Some points:
tensor([-20,  12,  35,  23, -13, -24, -12,  20, -31, -21, -42, -35,  -6,   5,   8,  10,  -7,  11,   4,   5,   1, -27,  37,  32,  -9,  32,   1, -23, -40, -34,  -4,  11, -23])
tensor([ -8, -40, -44,  13, -28,  35,  -7, -15, -10,  -3,  34,  -1,  13, -30, -11, -13, -25,   5,  12, -38,  -2,   0,  36, -23,  -2,  10,   4,   0,   0,  24, -27, -56,  45])
tensor([  5,  30,   1, -13,  10, -17, -30,  30,  13, -44,  40,  16,   8,   2,  -3, -46, -31,  17,   3,  41,   0, -22,  10, -29,  24,   2,  46, -26, -30,  30,  30,  -7,  -8])
tensor([-14,  41,  -9, -21, -39,  24,  24,  -8,  20, -44,  -3, -25, -12,  -5,  -6,  12,   7, -53, -36,  23, -23,  -2,   0,  11,  13,  12, -21,  10, -17,  49,  -9,  -1,  24])
tensor([ -6,  -4,  14, -11,  -3,  32,  26,   6, -50,   1,  -7, -29,  32,  25, -41, -15, -42,  17,  -6, -22, -31, -19, -22, -20,  -1, -18, -61, -18,  -2,  20, -15,   3, -11])
tensor([  1,   7,  -8,  -5,  42, -35, -39, -26,  -1,  14,  19,   2,   1, -10, -44,   1,  20, -27,   1,   7, -41,  11,  12,  17, -36, -79,  -3,  36, -15, -14,  26,  36,  15])
tensor([-11, -10,  -3, -35,   9,  -6,   3, -11,  14,  -2,  26,  -1,  -9,   6, -38,  58,  -8,  -6,  -2,   3, -44,   3,  45, -41, -20, -43, -36, -28,   7, -35, -18,   1, -18])
tensor([ -2,   4,  11,  -9,   6,   7,  -7,   3,  -5,  -4,   9,  52, -31,  -1,   5, -19,   7, -11, -25, -42,  -4,  10, -31,   4,  -2,  10,  12, -53,  14, -38,  48,   1, -16])
tensor([ -8,   9, -10, -14, -57,  13, -48,   9,  10,  -8,  12,  17, -31, -18,   3,  -9,  42,  26,  43,  -4, -20, -12, -33,   3,  -4,  -1,  -7,  11,  27,  17,   5,   2,  13])
tensor([-12,   4,  16,  11,  26,   5,  16,  -5,   2,   1,   0,   1, -49, -14, -42,  27,  22, -15, -21, -20,  42,   0, -39,  15,  -9,  -3,  29, -18, -20,  27,   2, -64,  31])
tensor([-23, -31,  -8, -15,  26,  46,  -4, -47, -15,  22,  -2,  24,  26,   6,  -4,  -1, -28, -12,   0,  12,  -5, -10,   4,  -1,  46,  29,  -7,  18, -13, -48,  28,  16,  54])
tensor([ 10, -44, -12,  15, -19,  15, -23,  44, -28, -21,  54, -34,  23,  34, -30,  10,  28,   7,  22, -26,  25,  23,  44,  39,  -2,  -1,   3, -11, -10,  13,  43,  33,  20])
tensor([-29,  39,  30,  52,  -8,  12,  20, -56,   0, -26, -23,  32,  45,   6,   3,   1, -10,  29,   8, -24, -11,  66,   0,  -9, -14,   4,   6, -23, -44,   2,   4, -22, -21])
tensor([ 16, -22,  19, -24,  53, -12,   0, -32, -31, -20,  10,   5, -30,  10, -27, -42, -25,  16,   7,  54,  15,  31, -16,  15,  23,  38,  20,  11,  33, -17, -17,  12,  -2])
tensor([-30,  27, -59,  20, -11, -31,   7,  -3,  -1,   2,  11,   4,  -8,   9,  -1, -40,  43,   1,  -2,   0,   5, -19,  -8,   4,  29, -12, -21,   0,   1,  -7,  -8, -11,   0])
tensor([ 10,  10,  15, -12, -19, -13, -18,  -2, -18, -35,  27,  11,  27,  23,  -1,  17,  13,  25, -21,  -7, -48,  -9, -32,  12,  43,   9, -13,  18,   2,   6,  17, -50, -41])
tensor([-33,  -7,  -2,  31, -46,  21,  15,  17,  26,  26,  33,   2, -36, -15,  -7,  27,  10, -25,  31,  29,  -3, -13, -13, -29,  -8,   9,   2,  29,  -3, -53,   8, -13, -46])
tensor([ 16,   1,  22,  -5,  -6,  -2,  -7, -12,  19,   7,  -9,   9,  20,  24,  50, -36, -18, -26, -13, -12,  60,   6,  18, -13,  15, -40, -19,  22, -44,  -9, -24, -12, -35])
tensor([ 21,  -8, -33,   9, -29,  -6,  -7, -31, -19, -12,   5, -13,   7,   2,  17,  26, -12,  28,   5,   0,  24, -19,  15, -17, -26,   4,  13, -38,  26,   6,   6,  36, -12])
tensor([-13,  13,   8,  12, -20,  19,  -9,  62, -12,  28,  21,   5,  -2,  29,  19,  50, -48,  -1,   6,  21,  19,  50,  -1, -21, -15, -27,  17,  30, -19,   3,  25, -10, -13])
tensor([ 18,  12,  -7,  11,  33, -34,  -5,  38,  45,  -5,  -1,  32,  46, -16, -28,  20,  20,  -5, -18, -28,   2,  26, -30,  20, -26,  17,  -9,   3, -27,  -5, -28,  27,  10])
tensor([ 20,  -1,  12,   1,  27, -21,  72,  11,   5,  13,  19,  26,   0,  30,  70, -17,   5,  23,   8,  12, -19, -42,  36,  19, -70,  -4, -11,  15,   6,   6,  30, -48,  37])
tensor([  9,  10,   2,  44,  40, -23,  -3,  20, -35,  13, -25, -10, -50,  21,  19,  10,   8, -50,  55, -33, -33,  -1,  25, -15,  49,  25, -14,  16,  -8,  41,  12,  15, -25])
tensor([ 38, -14,   5,  -2,  26,  -5, -24, -10,  33,  20,  11, -55,  17, -11,  -8,   9,  -2,  -2,  45, -13,  20, -53, -39,   2, -30,  43, -16, -35,   2, -11,  16, -10,  -8])
tensor([-19, -20,  -4, -35,  18,  43,   1,  10,  29,  -3, -32, -32,   1, -64,  32,   4,  -2,  28, -29, -14, -12, -11,   6,  15,   0,  -3,   2,  44, -18,  30,  37,  21, -27])
tensor([-17, -33,  -4, -29, -30, -61,   7, -23,   9,  -1, -18,   6, -22,  20, -24,  20,  10,  41,  -3,  20, -23,  15,   3,  14,  -4,  31, -33,  26, -21,  22,  27,  11,  22])
tensor([ 48,  10, -77, -22,  -6, -29,  -5, -14,  18,  41,  -7, -17, -21,  24,  -2, -27, -18,  22, -19, -19,  -7,  32,   5, -20,  -9,  30,  23,  22,   6,   6, -29,  11, -28])
tensor([ -4, -41,  -8,  14,   7,  -4, -25, -19, -15, -11, -11, -20,  19, -12,  67,  11,   1, -21,  -5,  27, -57,  -2, -46, -11,  -1,   6,  13,  -5, -17,  -8,  19,  -9,  17])
tensor([  5, -29,  -5,  15,  27,  -2,   2,  -1,  32,   4, -14,  70, -35, -48,   9,  -3, -16,  17,   0, -14,  12,  -1,  14,  -6,  22, -17, -30, -17,   8,  28,  32,  20, -30])
tensor([  3,  -9,  19,   1, -19,  30,  19,   7,  11,  23, -18,  13,   6,  20, -48, -21,  32, -31, -52,  36,  -8,  -9,  44, -35, -43,  53,   7, -19,   1,  14,  34,   9, -36])
tensor([  5, -20,  21, -70,  -2,  10, -15,  39,  18, -37, -46,  24, -10,  19,  -8,  11,   2, -28,  37, -24,  -2,   7,  -5, -14, -10,   2,  18,  -2, -13, -17, -17, -18,  20])
tensor([  7,  48,  52,  29, -27,  21, -31, -37,  10,  64, -12,  -6, -22,  24, -12, -24,   4,  18,   0, -32,  -5, -13,   5,  26,   4,   3,  17,   5, -11, -18,  14,  13,  37])
tensor([  1, -30,  20,  12,  13,  -9,  31, -11,  22,  12,  34, -22,  50,  -6, -19,  16,  50,   2, -12, -11,  27,  -2,  48,  12,  55,   8,  19,  20,  28,  -3,  -8, -13, -16])
tensor([ 27,  36, -15, -22,  12,  17,  -2, -19, -28, -25, -33, -12,  24, -28, -10, -10,  41,   1,  61,  16,  46,  22,  21, -20, -17,   4, -35,  15, -12, -14,  38, -44,  -8])
tensor([ 48, -18,   0, -27, -16,  21,  11, -22, -48,  27,   6,  16,   6,  13,  49,  46,  51, -19,   1,   7,  33,  19,  -5,   9,  12, -11,  -1, -19,  -3,  23, -16,   9, -27])
tensor([-33,  20, -20, -52, -24, -33,  44,  46, -36,  21,  -5,  -8,  19, -19,   3, -15, -17, -16,   9, -43, -11,   2,  -2, -16,  26,  -5,  34, -11,  15, -24,  19,   4,  16])
tensor([-69,  -9,   9, -23,  -8, -31,   4, -63,  53,  11,  -5, -13,  15,  23,  24,  17, -15,  -8,  29,   0,  23, -15,   3,  14,  11, -24,  39, -30,  -3,  11, -26,  30, -24])
tensor([ -9, -31,  -1,  14,   0,   3, -18,  27,  -5,  38, -28,   5,  -3,   5, -13,  -8,  -3,  24, -18,  -1, -24,   6,   9,  16,  11,   2,  -8,  -8, -28,  -1, -52, -52,  -1])
tensor([  4, -13,  51,  -5, -29, -59,  -1,  -9, -33,   0,  51, -15, -23, -33,  20, -22,  -6,  -4, -41,   1,  44,  -1, -20, -71,   3,  19, -27,  13, -38,   4, -18,  22,  25])
tensor([-45,  55, -32,  -4,  36,  12, -14,  20, -24,   1,   8,  24,   6,   1,  25,  21,  -6,   5, -20,  25,  33, -17,  14,  34,  -6,  25, -19,  20,   8,  11, -25,  37,  14])
tensor([ 33,  13,   4,   7,  21,  32,  23,  16,  17, -42,   2, -17, -49, -14,   6,   1,  31,  34,  -1, -13, -28,  17,  28, -34,   9, -33,   0, -17,  -7, -22, -37,  46,  31])
tensor([  5,  25,   8, -18,  17,   5, -35, -21, -39,  -6,   4,   6,  -8, -50, -18,  27,  30,   1,  -9,   4, -23, -36,   5,   0, -30, -10,  74,   8,   1,   8, -25, -15, -31])
tensor([  8,  14,  -5,  20,   3, -25, -21,  -7,   9,  44, -21,  28,  61, -31,  -4,   1, -12, -28,   4,  15,   7, -11,  -4,  -9,  -2,   2,  -6, -21,  18,  27, -19,  16,  26])
There is one direction along which these points spread out most. How far along it is each point below, from 0 to 99? 50 is the average, and the first point above lies past it. One standard deviation of the points above along it is 16.
tensor([  0,  22,  -9, -14,  18,   8, -26,   6,  35,   8, -10, -38, -10,  28,  22,  -5,   2,   1, -27,  -4,  -6,  55,  11,  -2,  13,   3,  -5, -43,  49,  -8,  15, -37,  21]) 48
tensor([ 24,  -4,  -4,  21, -17, -17,  -5,  27,  12, -26,  -6,   7,  21, -37,  21,   7,  -5,  -9, -20,  20, -14,   0,   2,  14,  11,  14,  -8,  -8,  11, -44, -30,  -1,  18]) 51
tensor([ 25,  -9, -18,  51, -16,   6,  31, -12,   5, -34, -33,  15,   7,  27, -11,  15, -28, -16,  -9, -28,   8, -33, -23, -13,  -6, -10,  50,  44,   9, -27,  15,  28,  10]) 54
tensor([-29, -32,  19,   0, -22, -15,  12,   0, -43, -10, -32, -16,  12, -46,  10, -38, -13, -15,  11,  -9,   0,  39,  -4,  20, -39, -20, -17,  16,  66,  -5, -13,   7, -16]) 51
tensor([ 20,   6, -10,  12, -20,  -1, -15,  -7,  10, -28,  16,  -7, -39, -10,  -9,  15, -66, -27, -30, -12,  25, -22,  36,  53, -26, -10, -23,   5,  31, -14,  -6, -37, -14]) 46
tensor([-13,   2, -34,  21,  20,  13,  30, -20,  -2,  11,   9, -48,   1, -12,  -1, -24,  -1, -16, -21,  13,   2,  13, -53,  21,   6,  -8,   3, -16, -40,   0,  26,   9, -11]) 60
tensor([-16, -14,   7,  21,  35,  25,  20,   2,  27, -22,  43, -10,  -2,  17,   7, -10, -11, -24,  56,  -9, -30,  12, -20, -12, -29,  50,   8,  20,  28,  19, -30,   8,   2]) 44
tensor([ 35,  18,  27,   1,  -5, -34,  44,   8,  -1,  18, -34, -10, -24, -14, -34,  38, -26,  40,  10,  49,  19,   9, -24,   5,  48, -10,   5, -11,  24,  12,  28,   6,  31]) 52
tensor([-45, -15,  -7,  25,  26,   8, -38,  16,   1, -15, -33, -17,  -5,  55,  13,  12,  28,  33, -38,   4,  35, -29, -21, -59, -12, -29, -12,  26,  56,  -4,  -6,  -2,  13]) 49
tensor([  2, -34, -42,  26, -23,  21,   7,  17,   1,   6, -27,  24, -11,  20, -18, -39,   9,  -2,  24,  51,   2,  -4,  -4,  35,  -6, -31,  13, -16, -35,  15, -36,  -5,  -5]) 50
tensor([ 54,  24,  35,  -7,  -7,   6,  -6,   1,  30,   4,  -8,   2,  22,  26,  -1, -30, -26, -13,  -1,   9,  -6, -12, -11,  10,  19, -35,   7,  10,  46,  26, -11,   7,   5]) 59
tensor([ -7,   2,  18,   4,   4,   7,  13,  34,   7,  27,  15,  -1,  18, -21,  30, -38,  20,  14,   3,   9,  -7,  11,  -3,  17,   4, -20,  10, -11,  26, -19, -13,  13,   2]) 55
tensor([ -4,  31,   6, -39,  12,  35,  19,   5, -11,   2,  28,  37,  -2,  11,  -9,  15, -11,  24,   3,  -8,  18, -17, -30,  31,  18,  12, -33,  15, -15,   0, -39,  17,  -7]) 54
